(in the rows, 128 means zero)
Rotation paths and how fast each direction turns (deg/step)
Each turn is a multiple of 5 degrees from 10 to 175, or 0.
Each row of a path follows its step; steps can be skipped.
path 1
step 0: [123 122 133 130 130 139 127 134 117 121 134 126 114 128 122 132 146 128
 126 129 134 136 126 143 133 135 134 128 128 129 134 121 124 129 134 131
 129 134 129 126 131 134 133 128]
step 1: [127 127 135 132 130 136 129 122 137 121 143 130 126 129 128 135 122 134
 131 131 129 118 117 131 119 132 140 131 130 126 127 134 131 131 125 134
 129 139 120 131 116 136 136 127]
step 3: [135 124 124 135 130 137 120 132 127 130 129 138 131 122 136 131 130 126
 122 126 128 124 132 131 132 123 125 124 126 130 138 121 125 127 133 129
 122 151 119 126 131 131 141 130]
step 4: [131 130 143 130 126 131 119 133 134 123 138 127 126 137 132 123 130 130
 129 142 132 134 138 134 135 131 131 129 132 135 128 130 137 131 129 124
 133 126 126 129 128 145 139 127]
step 5: [133 132 129 133 122 125 136 126 138 130 137 122 132 135 127 133 130 134
 127 119 125 119 130 133 140 136 138 125 139 123 124 131 130 123 138 125
 127 140 121 117 124 127 128 134]
step 8: [122 127 123 126 120 129 127 125 126 120 131 123 120 146 126 127 132 135
 122 130 125 126 139 139 134 130 131 125 122 115 129 123 134 131 138 127
 132 134 127 139 121 136 128 128]
step 11: [123 123 128 128 117 140 124 130 140 130 125 128 124 128 131 134 128 130
 139 125 116 120 131 124 133 132 139 116 130 125 128 121 132 124 130 138
 136 140 125 129 128 133 140 131]
step 20: [135 127 135 125 130 138 128 124 125 127 140 124 125 136 134 128 139 124
 131 131 125 125 129 135 129 133 127 125 140 119 135 134 127 132 139 122
 134 135 127 127 124 143 135 120]
Speeds:
[128 127 130 126 129 130 124 128 126 129 128 127 129 125 128 131 130 129
 123 124 126 128 127 128 128 127 126 129 126 133 128 130 126 127 130 124
 127 130 130 129 130 127 127 125] | 110
[127 128 129 129 132 126 126 127 124 127 128 127 127 132 129 129 130 132
 131 127 128 131 130 131 125 128 129 125 127 130 127 126 130 129 127 126
 129 125 128 128 132 128 128 130] | 175
[127 128 130 130 127 130 129 129 127 128 130 128 131 131 124 131 128 128
 130 128 127 126 129 126 129 124 129 130 131 130 124 126 129 130 128 129
 131 128 130 132 127 130 130 124] | 110
[125 125 127 130 129 124 128 126 126 130 128 127 131 130 129 132 127 128
 127 131 124 127 126 125 126 127 129 128 128 129 131 128 129 127 129 130
 128 130 127 122 127 129 129 127] | 175
[129 131 127 128 125 129 128 129 126 129 125 129 128 131 127 129 129 133
 127 127 124 123 130 127 130 129 129 126 128 126 128 130 123 129 126 129
 125 127 130 128 129 129 126 130] | 115
path 2
step 2: [129 125 134 126 123 122 130 131 123 139 139 129 134 129 122 120 135 126
 119 129 125 122 140 130 121 132 124 118 123 124 131 132 115 123 129 124
 118 128 137 133 114 119 128 137]
step 7: [123 116 124 115 118 134 127 127 127 131 123 128 130 133 128 127 130 140
 134 121 111 134 134 135 131 127 132 127 126 134 136 122 121 117 131 127
 123 120 138 126 128 123 118 125]
step 8: [128 132 128 121 129 119 126 137 133 134 121 137 139 121 133 117 130 136
 119 123 121 122 130 128 131 132 134 137 126 136 134 116 120 125 124 124
 124 130 140 130 114 130 134 127]
step 9: [138 127 135 120 124 124 122 126 127 142 131 117 127 132 137 121 131 123
 120 131 126 120 134 119 126 131 128 129 124 121 137 124 122 134 134 139
 120 131 144 125 123 127 128 123]
step 10: [131 132 131 126 141 135 121 124 131 139 129 132 132 143 127 123 134 132
 128 135 119 129 119 131 124 131 123 130 125 122 141 126 129 123 118 133
 127 119 140 119 131 119 120 127]
step 12: [126 131 131 128 123 129 111 124 129 132 120 129 131 138 135 118 126 132
 128 124 135 134 130 139 122 119 128 131 132 131 135 121 122 126 139 143
 114 134 126 126 127 130 134 129]
step 17: [131 125 132 121 136 133 119 131 123 145 131 137 133 133 122 117 136 128
 120 128 129 121 115 136 125 122 122 123 126 128 136 129 116 124 123 125
 130 127 130 134 134 129 136 136]
step 20: [130 126 130 125 121 122 123 137 116 141 128 128 129 128 123 128 137 137
 115 122 129 124 130 123 116 132 131 130 128 131 126 111 123 132 128 128
 131 129 142 122 122 134 136 131]
Speeds:
[129 129 129 127 129 127 131 128 129 126 128 129 130 130 130 124 126 125
 127 129 129 124 130 128 129 127 130 124 128 132 126 125 128 130 129 128
 126 128 126 129 125 127 130 133] | 115
[129 129 128 127 127 125 130 129 128 127 127 128 130 128 128 127 125 132
 134 130 127 124 127 129 128 126 127 130 132 130 128 131 127 125 129 130
 131 129 128 128 126 130 127 126] | 100
[131 127 129 125 129 126 128 127 131 130 127 126 128 125 130 126 127 126
 126 128 124 126 128 128 132 128 130 128 126 130 131 132 127 127 126 125
 128 126 128 131 131 129 127 127] | 45
[125 129 127 128 129 124 131 122 128 127 126 126 128 131 126 129 127 127
 128 127 128 126 128 128 129 126 127 133 127 127 128 126 127 128 124 130
 124 130 130 129 130 126 129 127] | 25
[128 126 126 127 130 129 128 128 126 128 126 129 126 126 131 128 127 129
 128 126 122 126 126 126 131 128 127 127 131 126 127 123 130 130 129 130
 129 126 132 129 126 129 128 128] | 25
[130 125 126 129 125 128 125 129 129 129 130 128 129 131 132 130 125 128
 129 130 130 127 126 128 129 130 130 130 128 127 126 126 126 131 131 130
 127 127 127 128 133 127 126 128] | 125
[127 131 126 129 130 128 125 129 131 130 128 132 129 127 128 129 128 128
 130 131 127 128 124 131 126 127 129 130 128 131 129 126 129 133 124 127
 129 125 127 129 127 129 131 128] | 155
path 3
step 0: [126 133 141 137 124 122 132 129 123 132 132 134 134 136 120 131 126 124
 134 122 129 132 123 125 118 119 110 127 120 119 120 121 127 130 134 137
 131 130 126 129 119 129 140 130]
step 1: [116 131 129 132 131 131 131 122 133 128 119 129 124 137 133 133 131 133
 124 145 137 126 129 119 121 126 117 125 126 128 122 129 121 133 132 134
 134 126 134 113 127 121 143 126]
step 4: [126 115 135 138 129 133 129 128 113 131 139 126 137 136 131 125 123 129
 131 125 123 114 132 129 133 116 132 123 120 124 116 136 126 130 135 136
 129 129 135 134 127 122 130 129]
step 6: [116 126 125 130 128 130 117 127 130 125 126 132 138 131 117 116 118 121
 132 129 144 129 129 115 131 128 129 130 134 130 124 139 127 134 126 132
 140 125 132 128 125 119 123 118]
step 15: [119 137 123 140 143 125 130 129 128 133 119 128 138 130 121 126 124 126
 122 122 129 137 125 121 129 122 131 124 120 141 130 137 125 136 125 122
 127 122 127 125 127 116 129 116]
step 16: [125 134 137 142 132 115 131 125 107 133 124 128 129 128 129 134 122 142
 128 121 125 125 129 126 132 119 133 127 122 122 119 129 116 133 129 127
 126 128 122 134 131 128 132 126]
step 17: [120 124 140 135 126 132 129 124 122 140 126 118 129 141 129 127 126 133
 128 127 124 132 127 121 121 118 126 125 118 113 131 128 128 132 134 132
 125 115 131 122 116 120 127 137]
step 19: [118 127 131 140 126 124 129 131 138 139 121 138 129 139 126 126 122 129
 132 132 131 134 138 118 130 131 129 125 134 135 137 140 117 126 127 138
 137 133 132 123 125 125 136 128]
Speeds:
[129 127 129 128 132 128 126 127 127 131 127 129 131 132 129 128 129 132
 124 125 128 128 125 129 126 129 127 128 131 128 128 128 128 133 128 129
 125 129 129 127 126 129 132 126] | 25
[129 130 130 128 124 130 126 126 127 129 127 127 131 126 127 129 127 130
 128 129 129 131 129 128 132 127 130 125 126 132 128 125 128 130 128 126
 127 132 129 131 127 127 129 131] | 85
[129 128 128 129 128 125 126 127 128 126 129 131 128 128 128 129 128 131
 129 126 124 131 127 128 130 129 128 127 124 129 127 131 131 128 124 132
 127 124 129 128 132 130 127 130] | 85
[129 132 126 128 127 129 132 128 128 125 126 129 129 132 125 128 129 130
 132 126 131 127 125 130 129 127 127 130 127 129 130 125 129 127 131 128
 124 128 131 126 132 128 128 127] | 25
[129 125 132 131 129 125 131 122 127 128 128 128 129 127 130 129 128 127
 127 128 129 128 127 127 129 127 124 125 129 128 128 129 129 128 131 125
 128 129 129 126 130 132 125 128] | 90
path 4
step 0: [129 128 120 121 117 129 122 143 135 130 139 135 129 135 139 135 135 134
 127 123 134 130 117 126 131 139 128 116 123 126 122 131 124 124 131 126
 122 130 127 127 132 127 142 145]
step 1: [129 133 123 139 130 126 133 124 120 127 129 133 139 127 137 137 142 128
 131 122 137 134 126 115 121 120 134 121 128 140 133 134 123 124 135 126
 124 126 121 118 125 114 133 141]
step 3: [123 129 125 130 116 128 138 123 121 127 137 132 131 133 122 135 141 122
 117 124 132 126 124 132 125 112 141 128 130 128 132 131 119 122 129 128
 123 137 126 124 133 142 126 143]
step 7: [138 138 116 131 147 120 127 124 129 121 135 131 121 126 132 129 126 126
 138 123 116 124 116 126 126 138 130 123 129 124 127 125 132 125 129 138
 119 136 133 118 138 118 124 128]
step 9: [143 123 122 129 123 118 123 135 129 142 125 131 120 126 142 129 122 128
 131 115 128 126 115 130 124 128 136 123 128 126 121 127 131 116 124 136
 123 129 137 116 127 138 124 137]
step 10: [131 124 124 131 133 131 131 114 117 137 135 124 130 124 135 148 114 127
 129 123 136 124 123 137 125 123 137 119 129 126 124 134 132 122 129 130
 130 131 124 119 118 115 126 132]
step 12: [130 137 127 136 113 132 121 120 123 123 133 122 131 131 126 129 127 130
 125 127 138 128 132 128 109 128 140 119 134 119 121 132 132 120 127 136
 112 135 128 126 128 120 128 139]
step 18: [134 143 125 130 124 120 133 140 130 135 142 137 127 121 137 124 129 135
 126 134 124 133 121 121 126 125 127 114 118 135 123 122 130 117 125 124
 128 136 123 120 135 126 122 138]
Speeds:
[129 124 129 129 127 127 128 128 128 126 125 126 127 133 130 125 131 132
 126 125 129 126 124 127 128 124 128 127 129 130 130 129 127 131 128 127
 127 129 128 129 127 131 129 128] | 135
[128 130 130 128 127 129 128 129 130 128 129 124 128 128 124 131 129 125
 126 125 128 129 131 125 127 127 126 130 128 129 129 134 124 130 127 132
 126 129 127 130 128 128 126 129] | 35
[125 126 126 129 129 127 129 129 129 126 125 128 127 128 129 128 128 125
 127 128 124 127 127 125 127 132 131 128 126 127 129 130 128 129 123 129
 129 127 128 129 129 126 133 128] | 45
[132 125 130 126 128 126 125 124 128 129 126 128 127 127 127 127 126 127
 126 125 130 128 127 131 129 130 128 130 128 129 125 130 131 127 125 129
 126 130 129 125 128 125 127 124] | 25
[125 125 124 131 129 130 127 128 126 126 132 124 131 129 126 128 126 130
 127 128 129 130 127 131 129 128 130 131 132 130 129 126 125 128 126 129
 127 127 128 126 129 126 129 129] | 155
[128 126 125 130 126 129 129 128 128 129 128 133 130 128 129 130 128 128
 124 129 133 126 132 127 126 126 129 126 127 126 130 127 130 128 126 131
 125 126 124 128 127 129 127 125] | 40
path 5
step 0: [126 126 135 143 131 129 126 119 123 114 132 133 125 126 124 126 134 124
 124 129 123 132 130 123 128 137 121 118 126 131 122 127 135 130 129 117
 121 140 142 129 119 120 133 136]
step 4: [118 121 128 123 121 114 138 117 138 139 128 127 128 119 124 129 134 133
 127 124 130 129 133 127 131 132 134 129 123 142 133 130 128 135 130 135
 133 123 131 134 126 134 113 122]
step 5: [124 122 131 124 119 132 116 124 119 126 128 132 118 137 130 123 121 133
 125 135 127 128 131 127 111 127 121 127 117 122 131 125 136 122 132 142
 130 127 126 132 118 131 122 119]
step 7: [128 125 126 135 137 123 126 123 126 126 128 127 132 137 116 129 131 117
 114 119 128 139 139 133 140 126 139 131 134 129 130 127 130 129 127 131
 136 123 143 126 135 127 129 132]
step 9: [142 119 129 119 136 120 126 121 132 137 129 126 126 126 138 127 134 140
 133 129 129 117 127 124 131 126 119 127 134 126 134 125 126 130 129 111
 137 138 121 122 128 125 134 132]
step 12: [125 123 132 126 119 133 120 116 138 130 137 121 129 130 140 125 125 121
 125 118 121 125 123 120 131 132 117 129 117 136 138 131 127 130 134 131
 131 134 136 128 126 121 117 134]
step 14: [133 126 131 133 133 132 132 121 123 123 121 145 129 137 128 131 123 123
 124 138 137 132 134 132 131 125 128 138 136 139 136 131 124 132 128 130
 124 121 116 132 127 123 142 130]
step 16: [125 117 129 130 125 124 126 122 122 126 127 130 121 119 116 130 127 142
 126 131 118 123 137 125 132 121 134 113 132 120 121 122 134 128 137 125
 132 136 124 126 128 131 121 115]
Speeds:
[126 128 133 130 125 129 130 127 132 128 130 131 130 128 127 131 124 127
 128 131 127 127 128 129 128 126 127 128 128 132 128 128 127 127 130 131
 129 128 125 131 128 130 126 127] | 35
[127 129 126 129 127 126 125 130 129 126 125 132 124 128 130 130 129 128
 128 126 133 131 129 128 130 130 130 131 127 128 128 130 129 125 130 131
 129 126 125 129 128 131 129 127] | 115
[126 131 127 130 127 127 131 128 130 130 131 127 126 127 128 129 131 132
 127 130 132 125 129 130 128 130 131 125 130 130 129 127 127 128 126 125
 128 127 130 128 129 129 130 124] | 155
[125 129 129 126 125 124 126 128 130 127 130 127 126 131 127 129 129 125
 128 129 128 129 128 126 125 126 129 130 130 122 129 125 129 130 127 127
 128 129 131 131 130 130 126 130] | 135
[124 129 131 128 126 128 125 129 122 129 128 125 129 128 129 126 128 127
 131 128 128 126 128 125 129 130 130 130 127 133 132 127 128 128 126 128
 128 124 126 128 129 129 126 128] | 45
path 6
step 1: [144 144 126 130 133 121 123 125 128 134 109 119 135 120 133 121 121 129
 126 126 137 127 124 128 126 130 126 132 124 132 144 135 128 129 130 128
 133 124 131 121 125 125 127 139]
step 2: [137 125 124 139 126 126 134 131 138 121 120 130 133 126 140 123 124 111
 123 139 135 113 116 126 137 124 128 126 124 125 127 130 125 127 135 122
 125 139 135 122 127 121 127 130]
step 4: [136 129 134 129 145 124 138 130 124 124 121 133 131 130 122 124 121 129
 117 131 125 117 129 111 140 119 136 134 125 131 119 133 132 133 127 133
 130 125 131 131 129 116 121 129]
step 6: [134 123 122 145 132 133 130 131 122 128 125 133 133 107 139 123 129 132
 127 135 118 118 126 120 139 132 129 130 123 132 127 113 130 133 125 123
 127 130 134 130 131 126 132 135]
step 10: [136 148 130 135 132 126 132 131 125 132 120 134 122 123 141 132 135 118
 125 129 122 123 125 131 128 127 128 134 122 135 131 117 137 132 123 138
 136 126 143 133 131 129 123 129]
step 13: [135 137 123 139 122 118 136 135 129 124 120 126 124 131 120 121 124 132
 135 131 130 121 125 130 133 130 136 132 135 135 122 133 132 131 138 129
 126 122 130 122 120 117 116 146]
step 15: [141 140 125 131 129 116 140 120 123 124 127 123 141 110 132 126 121 124
 130 131 141 128 128 118 138 130 127 128 132 120 125 127 130 130 131 125
 119 130 134 124 127 122 134 131]
step 17: [131 129 131 125 133 118 124 134 128 132 118 135 141 119 128 135 124 123
 134 129 116 119 132 123 144 128 139 130 135 127 128 141 133 133 131 126
 133 124 128 122 131 125 128 143]
Speeds:
[131 125 127 130 127 130 133 126 128 127 127 128 128 130 125 128 130 128
 129 129 127 129 126 125 130 127 131 129 126 128 125 128 128 124 130 130
 123 131 127 127 128 126 129 131] | 160
[128 126 127 129 129 127 128 129 125 129 130 129 127 126 125 128 130 130
 127 131 131 132 125 131 129 128 127 133 126 128 127 126 130 131 126 128
 127 125 129 129 125 128 124 130] | 115
[130 131 126 130 127 129 127 128 127 123 126 125 125 128 125 126 126 126
 126 130 130 126 126 129 125 127 130 125 125 127 127 131 128 131 129 130
 129 128 125 130 128 129 127 127] | 35
[130 129 129 128 133 131 128 129 128 129 126 127 125 129 127 124 128 127
 130 127 126 132 133 129 128 128 131 127 127 129 129 128 130 127 131 128
 130 127 131 130 126 126 125 128] | 115
[128 129 130 130 130 126 129 131 127 130 129 126 128 130 125 131 126 127
 126 126 130 126 127 127 126 130 127 129 128 126 128 126 125 129 132 131
 128 131 133 129 128 128 127 129] | 130
path 7
step 2: [116 127 135 126 121 130 127 132 142 140 119 135 125 129 131 130 138 125
 121 130 136 133 126 131 122 112 128 134 129 128 135 134 129 124 126 127
 132 134 121 128 116 133 124 133]
step 4: [122 115 124 121 118 127 134 123 130 139 122 137 126 133 119 128 138 119
 126 130 126 123 134 118 129 128 127 135 128 127 129 123 130 137 130 127
 125 126 125 124 113 133 121 135]
step 5: [129 134 130 129 141 129 122 125 135 133 134 120 130 132 142 136 122 123
 128 126 132 126 134 125 124 130 141 123 125 122 126 112 137 126 139 129
 128 132 134 125 124 125 120 129]
step 6: [133 125 137 123 121 123 134 123 132 146 127 131 129 131 128 127 128 127
 119 131 127 134 117 123 126 125 123 129 125 131 121 119 121 135 120 129
 124 134 117 116 126 134 130 137]
step 8: [134 124 128 119 120 128 124 117 139 137 121 129 124 128 133 122 140 131
 130 116 136 137 118 132 121 126 123 131 126 124 130 125 126 132 129 127
 130 120 118 131 117 129 129 136]
step 10: [136 124 139 135 130 127 136 119 134 135 125 136 128 129 129 130 142 130
 122 126 139 128 129 117 121 125 128 134 128 123 132 117 137 131 137 118
 125 126 124 124 123 127 122 132]
step 13: [129 132 116 121 121 133 114 132 133 123 130 126 128 123 139 134 125 124
 125 125 136 139 122 126 127 126 135 127 133 128 118 126 130 126 139 134
 120 122 128 129 123 135 125 140]
step 18: [130 130 128 123 130 129 138 121 134 134 139 120 130 127 136 130 135 136
 133 130 125 133 122 121 125 123 125 125 121 130 124 120 127 134 141 127
 108 126 124 125 126 137 130 134]
Speeds:
[128 127 126 129 129 128 128 129 126 126 127 128 127 128 126 130 129 125
 124 133 130 131 126 125 129 129 130 128 128 130 132 126 128 129 131 126
 126 127 128 134 127 129 130 129] | 125
[127 125 128 125 128 132 129 129 125 124 125 127 126 128 127 129 129 130
 129 129 130 127 129 128 128 128 128 131 124 123 128 127 128 129 129 129
 131 125 127 127 126 128 125 126] | 65
[130 127 128 128 129 131 129 126 125 129 134 126 126 132 124 127 125 128
 126 130 126 129 127 128 127 128 127 128 130 128 127 130 128 130 125 129
 131 128 129 126 126 128 131 129] | 130
[127 128 130 128 127 124 129 132 126 130 130 129 128 126 129 125 128 126
 125 130 129 131 127 129 124 127 131 127 125 128 128 132 130 128 127 125
 130 126 126 126 129 126 129 124] | 80
